Each path below is one point turned by a fixed rotation once a step. After each direction that follows a path, write how fast that rotation turns it, in degrees each step (0 if it stays still).
Each turn is a multiple of 5 degrees from 10 to 175, or 0.
Each row of a path follows its step; steps can be skipped.
Rotation 1:
step 0: [-12   7   3   6  11   4  37 -10 -16   7   6   1  11  -5  -8   3   8   1
  -3   5 -10  -8   4  -1  12 -20  -7  10   9   2   2 -13  23   1  -4 -12
  -7 -30   4   5  -5  -4  16 -15  10  16   7  -6  -2  -7   2 -16  -6]
step 1: [ -2   9  10  -2  -6   2 -30   5 -20  -1   4   5   3  -9  -7   2 -20  -6
  -6  -7 -20  -4 -20  -5  18   5 -13 -13  -5  -9  15   2   0   1   1 -13
   3   6  11  -9  -8   8  11  -9  -4 -26   1  17  -3 -27  -8   7   2]
step 2: [  9 -17  -1  17 -10  16  17   2  -3  12   3  -2  10   2 -10   6 -16   5
  14  15   9  15   8 -15  -2   5 -24 -11 -20 -12 -25 -14  -2  -2  -8   7
   0 -12  -1   1 -17  13  -2  20  -5   7   2   2  14   4  -7  13  -1]
step 3: [ 10 -14   1  -6  -9 -14 -12  -3 -12  22  20   6 -14   5   8  -3  -8   1
  -5   0  -7 -15  -7   6   8   0  15  11  10  -1  -7   3 -23 -12  -3  17
   0  -6  -6  -6  -5 -24  32  17   7  -6   1  -5  -2   2   7  -7 -18]
step 4: [-16   5 -10   5  -8 -13 -16   9 -19 -16  15 -13 -27  -7 -24   6   3   8
  -1 -14  14  19  23   4 -13   7  -7  -5   3   8  -8  -3   7   4   9 -18
  -8   8  -6  -3   3   0   5   4 -19   9   2  -8  11   9   1   8  -3]
step 5: [  6  -3   2  -3  -9 -17 -13   6  23 -12  -4 -12  22  24   2 -16 -12  14
  -2  -2   8  -1  -2   4 -12 -19   2  -1 -22   4 -20   7  -7   8   1 -10
   6   8  -5  -2  -5 -12   3  -8  13  10  -5  14 -10   3  -4 -29  -8]
step 6: [-11  -2   3   8   5  -1  -5  -4   3  -3 -21   1   5 -12 -16   3  19  12
  28   2  -3  -5  -9  -1   5  -1 -11   5  20  14  15   6  -6 -11  18   2
   1 -15  -1   2  20 -13   3  15 -10  12  19  21  -8  18   1  -6   9]
step 7: [ -1 -11   9  -5   5  27  -7 -19   1  -5 -11  -8   0  -4   4  22  -1  -1
  -7  23  14  -2   3   1 -12  -4  17  -3   9   1  15   2   6  13   3 -25
   0  18 -19  -7 -15  -1   2 -12  11 -25   0  13   4   2   1  -3 -11]
step 8: [-13  -8   5  -3  -6 -10   2  15   0   8  -3  21  21  -3  16  -9   9  -4
  13   6  14  -9   5   2  -3   6 -29   0   0 -15  15   9   4  18 -13   2
  -6  -4 -24  -1  19   0  -8  10   5  -4  -8 -18   5  -4 -25   4   8]
step 9: [  8   6   8  16  20   5   1  15  -3   8 -14   1   7  -2  -8   8   3 -10
   1   6 -12  -1   7  18   8  -7   8  18  -3  35   4  14  -4 -19  -7   4
  -2   6   3   5 -16   3 -10  16   7 -10 -13 -18   9 -14   7   3 -21]
step 10: [ -9  -8  20  -9  -7 -23   1 -16 -15 -12   4  23   0   5  10  -4  18  -5
  12   4 -21   6   8   0   0  16   8   4   1  -5 -18  -3   9   8 -15 -19
  10   3   3   3  -1  17   7 -12  -2   8   9  -2  17  -7  22  12   9]
Speeds:
[ 2 -2 -1 -6  3 -5  2  4 -3  1 -1 -1 -2 -4  0  3 -3 -5  2 -1  0  4  0 -6
 -3 -5 -1 -3 -6 -2 -2  4 -1  5 -2 -3 -1  4 -4  4  2  1 -2 -2 -4 -4  0  3
 -6  0 -1  1  0] : 115
[ 0  1 -1  2  2 -4  4 -4  0  0 -5  2 -3 -2  3  3  2 -3 -6  1 -2 -4  3 -3
  7 -6  0  5 -1  3  0  1 -6 -3  1  1 -2 -3 -3  3 -1  0  3  4 -2  4  0  6
  1  4  1  2 -2] : 115
[ 4  2 -4  7  0 -1  2 -6  3 -1 -3 -4  1  0 -3 -4  5 -2 -1 -2  1 -3 -1  3
 -6  1 -1 -2  1  0  3  4 -4  4  5 -3  3 -1 -3 -2  3  0  1 -6 -1 -2  4 -1
 -5  4 -3 -1 -1] : 45
[ 0  3  2  2 -1  2  6  1 -5  3 -1 -1  9 -1  3  3  4  0  2 -4 -1  3  0  0
 -2  0  0  5  0 -2  4  1 -6  2 -5  0  2 -1  3 -5 -3  1  3 -4 -4 -2 -3  0
  3 -6  1  4  1] : 40
[  0  -1   7  -8 -10  -1  -2   0   4   2   2   5   4   5   1  -1   1  -6
  -3  -1  -3  -3  -1   0   2  -4   2   0   3   2  -1   1  -1   2   5   1
   3   2   2   1  -3   0   2  -1  -4  -2   4  -2   0   1  -4   0   0] : 160
Rotation 2:
step 0: [-14   4  -6   9  -5  -2 -13  -3 -20  -4  -1  10   1 -18  10   2 -24  -5
   7   0  -2 -16 -20   9  13  -7  13  -3   7  -3   8   4 -10 -13  23 -36
   6   5  -2  11   3  -4  12  -9   6  -7  12  13  25  -1  10 -12   9]
step 1: [  5  10  11 -22  -7  -2   4  -3   4   2  -9   7  -5  17   9   3 -10 -18
 -13  24   3 -10  -7 -18  -7 -14 -11   3  21   5   1 -11  20  -3  14 -19
  -9  15   0  16  10  -4  -6   6  -8  -2   6  24   0   3  11  21 -19]
step 2: [  6   4   7  -8   4   2   0   7   9  -6  -9   1   5   4  12   4 -14  17
 -12   7  -2 -17   1   1 -15 -15   6  27  -2 -19  19 -13  -2  -9  -3  18
  13  -2  -1  -3  14 -19  -1   7   0  13  13  32  11   3 -19 -19  14]
step 3: [ -8   5  10   0  20 -14   9  -8   1  -3 -14  -3   6 -14   6   9   0  10
   9 -19  10  -1 -10  -7  -1  -6   7   3  14  24  13   0 -10 -42  12   9
  -2  21   1  10  22   6 -13 -11   2  -2   6  -3   3  -1 -17   9  -5]
step 4: [  5  12   0  -6   6  22  -1 -18 -10  -7 -18  -1  18  -7 -13  19  -7 -15
   8  14   2  -2  -8 -18 -13   0  12  16  -7   1 -19 -10 -16  -3  -8  -6
 -16  16  12   0  17   2  11   8  22  -6  -9   6  23   4   6   8  11]
step 5: [-18   5  -5   7  -8  -6  -1 -10  -6  13  21  -8   3   3   3  -3   9   0
 -14 -14  -1  -6  -7  -4 -19  -9  -3   2 -12   7  -1 -30   4  -9   7   9
   8  18   0  26  -4 -12  16  25 -11 -10  11  11  30   7   8   1   1]
step 6: [-21   6   2  15   1  10  12   0 -10  20   1   4   0  -7  22 -10  -4  -2
   3  23   4  -8  -8 -22  14  -2   3  19   9  -2  27 -11 -12  -1  22 -20
  14  -3  -2  12   8 -15  -7  -5  21  -4  11  -6   8  -7   2  -1  11]
step 7: [  8 -13  15  -2  13   7 -12  11  -9  -1   8  -2  21   9  12   5  -1 -10
  -7  14 -12  -7  -1 -10 -15 -16  -9  18  15  24  -3   1  15   6  21  -7
  -2   4   8  10  16  20   8  -8   7  -3   9  25   4  -4 -20  11 -13]
step 8: [-13  -3   4 -13 -22   5  18  -6  20 -10 -10   7  23 -10   7  13  -2  10
   4  -1  10  -3   0  10  -4   1   1  31   3  -7 -11  -9   0  -4   7   0
  -1  13  12   1   2 -27  11  -1  -7  -1  20  14   7  -3 -30 -13  -6]
step 9: [ -5   9 -14   0   3 -10  -9 -26   2   7 -15   2   5 -20  12  19  -7   5
  -4  -7   8  -5   8   4  -5  -8  -1 -10  15  22  -5   8 -16 -16   4 -16
  18  13 -11  12  21   9  -9  -8   1   6  22   8  24  -1   7 -12   4]
step 10: [  4   9   0  -1  -2   8   6 -11   5   3 -15  -8   2  14   0  -7 -16 -23
   6  12  14  -3 -23 -18  -3 -16  17   8   6  -8  -9 -15 -10   1  11  -7
   6  31   5  -5  11  14   9   3  -2 -12   8  20  -5  25  19   4  -1]
Speeds:
[ 1  3 -1 -2 -2  0 -1  2 -3  2  3  5 -7  0  4  4  4 -5  1 -1 -1  0 -2 -4
 -1 -1  7  0  2  1  0  1  1  2  1 -3  3  2 -2  3 -8  2  0  5 -1 -6 -2  0
  1  4  3 -5  6] : 70
[ 3  0  3  2 -5  1 -1  1 -2 -2 -1 -5  1  1  0 -5 -1 -3  9 -5  2 -1 -1  4
  1 -1  0  3 -2  0  2  1  3 -1  5  7  4  0  2 -2 -4  3  0 -1 -2 -2 -1  6
  7 -1  2 -2 -2] : 140
[ 2  1 -5  3  5 -1  0 -5  4 -5 -2 -1  1  1 -6  1  1 -1  1 -3  3 -3  0 -3
  0  2  0 -1  2  4 -2 -1 -1  1 -7  4  2  6 -1 -3 -3 -2 -7 -2  4 -5  4  3
 -2  3 -2 -3  2] : 60
Rotation 3:
step 0: [ 17   8  14  -7 -18   6  17   8  25  -5   7   1  -3  -9  -3  -4  -8  -6
  13   7 -28 -11   4  -9  -4 -10   1  -5  15  -8  -5  -1   8   6 -20 -12
 -17  -2   1   4   3 -15 -10   3 -10  -7 -17  -7  -1 -11 -12   5  -7]
step 1: [ -3   4  16  11  12   7   4  16  -1  -5  13  21  -2  -1   0  -8  13 -17
   9 -11   6   8   4   2  -4  26   7  -2   2  -4  13  -3  16   6  -1   6
   4  -8 -10 -27  14  13  -6  12   4   5 -11   7 -25   6   9   0   3]
step 2: [-11   5 -17  15  -4 -11 -14  10  10 -12  -3  -3  18  -2   7   0   1   3
   2 -19   5   6   2 -14  -5  10   8   0   8   8 -19  22  -7  15   8   1
  -4  -1  33   3 -11   8   1   9  16   5   9   2  -3   7 -15   4 -11]
step 3: [ 17   5  13   0  -9  16   3 -19  -2 -12  14 -17  -4   0   5  19   6   2
  16  -8   1 -22  -7  -5  -4 -10 -26  -6  -1  -8  11  18  -4  -2   7  -1
   2 -10  12   2   8 -11   1 -13  -7  -6   5   6 -15 -13 -10  -2 -17]
step 4: [  4   2   9  16   3 -10   6  17 -11   8  -8  13  14 -12  17   2   4  10
  15  -7   1  -6  20   2  -9   5  -2  -6  -6  -3   4  -6  29 -14  -2  -5
 -12   0 -22   8   3  -9   9 -14   0  10   9  -5 -15  -7  12  20   6]
step 5: [-10  -9 -19   6 -13   5   4  15   0  -6  -2   3   6  14  -8   5  16   2
  11   0  12  12 -18  19   8  15   5 -10 -21  -2  -1  -1  -3   5 -23  26
 -10   0  13  17  -2   4  12  11   3  11  -3  -9  -1   3  -8   6  -4]
step 6: [  9   8  11   0  -1   5  -9  -7  -7   3   5   8  10  10   2  37  -2   5
 -19 -15   6  -5   4   2   9  -4  -6  20  -2 -11 -21   2 -18  22 -10   4
   8  -4   1  -2   5  -9   5 -14  -7  -8 -10  12   8   0   6   7 -16]
step 7: [  8  31   6   3  -1   0   2  -5  -6  16  -2  -2  -6  -9  20  -1  -8 -10
   8   7  -5 -17   1   8  -7  17   2  -5  -7  12  -4   5   5 -18  15   8
   6   9 -21  23  -9 -17   7   2   8 -10 -14   8   5  14   3  -2  -7]
step 8: [ -7  -7 -14 -23   5   5   6   1  -2 -15 -24  -1  11   0  -8  16   5  18
  -7  -9  -9  15  -5  16   1  10  16   0 -20  16  20  -6   8 -10  12   1
  -6  -5   1   7   2  -3 -11   9 -12  -4  -4   9 -14  10  -2   5  12]
step 9: [  2   0   5   6  -5  -4   1  -6   7 -14  -1   9 -11 -11  10  -8   9  14
 -18 -10  25  -1  -4  25  10 -17  11   1   4 -12 -16  -1 -12  17   6   4
   5   0  -3  12  -9   2  -7   3 -28   3  15   6  18  -5   1  -5   0]
step 10: [ -3  17   2  -7   4  -2 -16 -16 -28  -9  11   6   2   5 -10 -18  -1  -8
   2  12   7   4   9   8  -8 -12 -15  15   8  16   5 -12   2  -9  -2   7
 -16   6  -8   4  -4  -9   9  -7   4 -24   4   2   8   6  10 -14 -19]
Speeds:
[-1  0  0 -1  3 -2 -2  3  0  6 -1 -6 -4  5 -5  0  2  2  1  5 -1 -1 -1 -5
  1  1 -1 -2  2  2 -1 -1 -3 -2 -2 -7  7 -2  0  1  1  7  0 -4 -1  1  3 -2
  2  0  1 -3  8] : 0
[-1 -2  3  0 -8  1 -2 -5  0  3 -1  1  1  2  3 -1  0  1  3  1 -6 -2 -1 -3
 -4  0 -2  0 -1  7  2  3  0 -2 -1 -7  0  3 -8 -2  1 -3  3  4 -6  1 -3 -2
 -4  1  1  2 -2] : 100
[-2 -1 -2  2 -4  0 -2 -1 -2  2  3 -3  3  1  0 -1  1  4 -1 -3  4 -3 -7  1
 -1 -1  5  2  4 -2  0  2 -4  6 -1 -4 -1  6  4  0  3 -1  0  1  3  0  1  1
 -1  1 10 -5 -3] : 100
[ 2  6 -6  0  5  0  2  2 -2  5 -1  3 -4  2  2 -3  4  0  1  2  2  1 -4 -3
 -5  0 -3  5 -2 -5  0 -3  5  2 -1 -4  1 -1 -1 -3 -1 -9 -1  1 -1  3  3  5
  0  1 -1 -2 -2] : 120
[ 1  1 -2  3  1 -7 -1  1  3  4 -2  2  8 -5  0 -2 -3  2 -1 -4 -2  4  6 -2
  0  0  1 -2  2 -3 -4  2  0  3 -1 -4  4  7  1  5  0 -4 -3 -1 -3  1  0 -1
  4 -4 -2  2  2] : 160
